Here are some points:
[ 47  13 -12  -6  19   8  38  -7 -69 -17 -57 -34 -49  14   1 -55]
[ 28  27 -37  36  12   5 -10   6  21 -25  55   5  39 -23  37  -4]
[ 19 -43 -18 -31  18  12   2 -19 -46  13 -18 -10 -28   3   7  17]
[ 45   2  18  13  36 -18 -29 -21 -11  15  -7  -3  55   2  38 -44]
[ 30  46   7  18   7 -10 -50   1  34  24  33 -47  10 -15  41 -70]
[-105   12   -7  -53   -5   19  -27   59   20  -10   -9    5  -24    4  -45   70]
[-42   3   3 -17   7   9  -7  50   8  -2  -2  11 -31   6  -3   4]
[-52  31   0  19 -34  23  -1  26  58  -1  60  71  11 -34  -7  40]
[-15 -22  59  -8 -64 -11  68 -37  -8  -6 -49  42 -28  30 -76  19]
[ 25 -28 -29   6  -2  -5   9   5 -13 -10   0 -37   9  12 -12   6]
[ 18  13 -27  26  27  16  11  -4 -16   5   2 -12   5 -26  40 -10]
[-54 -23  18   1  11   5   3  38  25   8 -17 -62 -38  12  -5  19]
[-20  12  11 -27 -14  -5  -1 -25  -1 -15  -6   7 -26   6 -15  15]
[ 29 -20 -28  -7  30  13   6   1 -41   1  -7  -4 -16  -7  23  -4]
[-17  42   5 -47 -31  -4  -9   0 -16 -30   4  83 -15  11 -38   1]
[  9  71  18  14 -40  -7 -36  15  54 -35  64  55  44   1 -19 -13]
[-10 -20  49  -7 -84 -25  43 -31  22   8 -11  69   4  20 -76   8]
[-11 -21  26  12  31 -20 -19 -25  19  33  11   3  42 -26  69  -2]
[ 30  53  -3  21  11 -15 -12 -40  12 -21  38  10  21 -26  48 -28]
[  2  -3  19 -12  12 -13 -37 -18  18  20  23  -6   5  -6  34 -17]
[  7  64   2 -18  -1   6 -25  13 -12 -12   0  36  -4   1  -2 -38]
[  18  -27  -26  -47   15  -24  -26 -106  -37  -31   39   40   40  -19   28   67]
[  29  127  -11  -21   22   15  -11   37  -72  -13  -76    8  -51    7  -17 -127]
[  43  -10   51   17 -116  -43   57 -121   26    8   14   61   35    4  -70    3]
[-22 -38   6  24  -7  12  16  54  35  16  -8 -82 -29  16 -13  10]
[-24  49  -2  37  19  28 -18 113  43   6  -3 -64 -41   7   6 -55]
[-76   1 -14 -22 -13  -9  15  19   2  18 -52 -35 -13   0 -42  17]
[ 65  15 -21  22  27 -20 -35 -18  -2 -22  44  13  80  -8  39 -27]
[  5  69  21 -16  -6 -12 -23 -16  -4 -17   7  49   2  -1   3 -38]
[ 35   2 -24   6   9   6  22   5 -36   4 -38 -39 -25   7  -9 -40]
[ 12  39  -6 -21  51  24 -34  25 -41  14 -31 -15 -21  -8  44 -48]
[ 24  62  -2 -10  24   9  -1  33 -55   5 -62  -9 -26   8   4 -90]
12 more points follow, each with its number after it:
[ 42 -32  10   6  33  -9 -11 -33 -37  20  -8  42  63 -10  46 -11] 0
[ 35  -7  19  39  21  -6 -43   4  40  52  26 -58  32 -12  55 -51] 1
[-13  43  -9  54 -43   8  27  26  58 -21  58  38  27 -28  -7   7] 2
[-51 -23 -17 -19  -9   9   9   9   5 -13   5  20  -8   1 -30  73] 3
[-45  -1  -3   0 -29   4   2  18  38  -3  53  82   0 -28   1  37] 4
[-72 -28  69  15   0   9 -38  88  79  31  14  24  34  22 -13  32] 5
[ 36  30 -13  15  14  13  13   7 -19 -30 -12 -15 -11  10  -2 -22] 6
[-42  68 -10  11   3  27 -38 113  48   0  25 -18 -47  -2  -4 -46] 7
[  0   7  -4  19   2   6   6   8  13 -11  12 -28  -3   0   0   8] 8
[-40 -27   0 -33 -16   3  29 -19 -21 -21 -23  44 -21  12 -46  65] 9
[  42   70   20   15   17  -10  -22   16  -11   22  -30  -22   -9    6   18 -114] 10
[ 36  34  36  28  -2  -9  -7   0  12  -6  -1  26  36  17  -7 -38] 11
Which three of these numbered points are nearest to each point below, ignoring the 3 directions in which the first points spread most? Their numbers follow each, nearest first.
[ 35  34  30  29   2  -5  -7   2   6  -3  -5  19  34  14   1 -45] > 11 10 8
[ 12  86  41  11   8 -12 -45   9  26   7 -10 -43 -10  12  13 -78] > 10 11 7
[ 30 -51 -39 -30  -2 -28  -2 -88 -35 -27  38  32  51 -17  18  70] > 9 3 0
[ 29  26  -1   2  -9   3  18   9 -20 -37 -18  -7 -22  26 -32 -22] > 6 8 11
[ 60   2  36  35  30 -20 -10 -42   5  31  -3 -34  31  -8  64 -64] > 1 10 8
[ 12  31  11   6  23  -8 -34  -7  15   6  29  18  17 -20  53 -36] > 10 4 11
[ 25  19  17  12   6   0 -10  24  -7   5 -18  21  21  17  -9 -42] > 11 10 5
[-34  40  -5 -54 -27   3 -21  17  -9 -31  16  79 -21   2 -38  13] > 4 7 3
[-25  -4  18  -3 -48  25  68 -14  -1 -23   3  75 -52  -9 -35  51] > 4 6 3
[-12 -11  36 -25 -75  -9  62 -48 -19 -25 -29  68 -31  28 -93  41] > 6 8 3
[  4  15  54  19 -27 -28  13 -20  28  -2  -9  49  37  20 -26 -21] > 11 10 5
[ 76 -38 -17  51 -12  24  33  38  -3 -18  38  70  39  10 -11  -6] > 6 11 8
[-76 -24  55 -10 -10  -8 -34  68  57  29   4  54  24  19 -27  23] > 5 11 10
[  0 -25  62  33  30  -1 -24  32  36  33   9  43  42  10  26 -14] > 5 11 0
[-42 -12   3 -51 -25  10  35 -35 -32 -23 -23  46 -63   5 -41  58] > 9 3 6
[-13 -11  13 -23 -85  -3  43 -25  -1 -21   0  80  -7  15 -97  50] > 6 3 8
[  2  66  -7 -15  26  -2 -21  12 -24   4 -21   5 -29 -18  28 -72] > 4 10 8
[ -7  -9   4 -29 -22  14  10  -3 -20 -11 -19  17 -25  20 -50  36] > 3 9 6
[ 17 -35   5  19  44   5  -4  29 -12  30 -18   8  33   0  36 -22] > 0 11 8
[-19 -92 -32 -42  33 -13 -19 -37 -28 -11   1 -37  32  13   7 100] > 9 3 0
[-25 -14 -14  22  -4  22  32  43  13 -17 -12 -35 -18   8 -21  33] > 6 8 3
[ -7 -24 -19 -21 -14   9  16   6 -23 -21 -12  27  -1  12 -39  38] > 3 9 6
[-15  -8 -15  22  -8  -5   7   1  32  11   6 -77 -11  -7  -2  10] > 8 6 1
[-20 -12   1  23   5   3 -13  27  46  27  10 -79 -14  -1  12  -6] > 1 8 10
[-26  42  -9  18  18  13 -11 100  29   3   1 -53 -55   3  10 -65] > 10 7 11
[-13 -12   1  -5   7  11  10  28  -4  16 -32 -62 -41  16 -15 -12] > 8 6 1
[ 54  59 -35 -44  13  -6 -54   4 -54 -37  -1  20  21  19 -16 -42] > 3 9 6
[ -3 -22   7  -4   2  -4 -14   1  16  29   5 -50 -34  -2  16 -17] > 1 8 10
[-33  52  -7 -25 -41 -31  -8 -15  14  -4 -18 -54 -26   6 -42 -29] > 10 8 6
[ -4  61  -5   1 -16   5  -4  55  12 -31   9  21 -28   9 -27 -42] > 7 2 4
[-27  -2  -1   5  21  12 -20  15  18  13  -8 -81  -9  -2  15  18] > 8 6 1
[ 12  76 -30  48 -58  -6  40  -1  20 -51  31  50  52 -14 -48 -12] > 2 7 6
[-34  54   2   8 -42  -4  -8  13  52 -29  65  79  16 -22 -10   7] > 7 4 2
[ 22  66  -6  67 -15   1 -11 -22  69 -16  93  46  67 -47  43   0] > 2 7 11
[ 15  21   4   6  -4   3 -15  14   5   2  11  35  28  -2   0 -16] > 11 8 6
[ -1 -20   2  22  10   8 -13  23  32  28   5 -76  -9   2  13  -5] > 1 8 6
[ 42  -6 -29 -21   7  14 -15  -8 -35 -12  10  -3 -16   4  -1  -5] > 3 9 6
[-28 -22  -6 -12 -23  23  30  26  -4 -12  -5  37 -24   4 -38  43] > 3 9 6
[  3  24  12 -12  -7  -7 -13   6   0  -8  12  46   8  -1   2 -20] > 4 11 3
[-49 -27  60 -11  -8  -1 -12  40  31  14  -5  80  20  21 -26  31] > 5 11 0
[ 44  72 -21  71  -5  14  -1 -11  42  -4  79  43  46 -58  63 -41] > 2 7 4
[  59 -107  -82  -59   69  -13  -30 -100  -93  -15   31   22   59  -25   64   94] > 9 3 0
[-13  -6  14  26   6  13 -18  35  49  19  11 -93 -11   8  10   0] > 1 8 10
[ 46 -74  15  50  32 -13  -1 -49  12  29  37   7  91 -24  77  27] > 0 1 8
[ 21 -72 -22 -28  -5 -23  -5 -63 -13 -14  45  52  40 -13  19  64] > 9 3 0
[  7  65 -10  72 -34 -24 -19 -50 100  -4 127  60  91 -82  81  -5] > 2 7 10
[ 27 -49  20  22  43  -8  -1 -61  -6  40   4   5  41 -28  81   3] > 0 1 9
[ 29 -19  24  30   2 -13  -3 -12  18  18  14  46  57   2   8  -7] > 11 0 5
[-29 -20   2 -25   5  14   7  43 -14   7 -25 -15 -55  13 -14   1] > 3 9 8
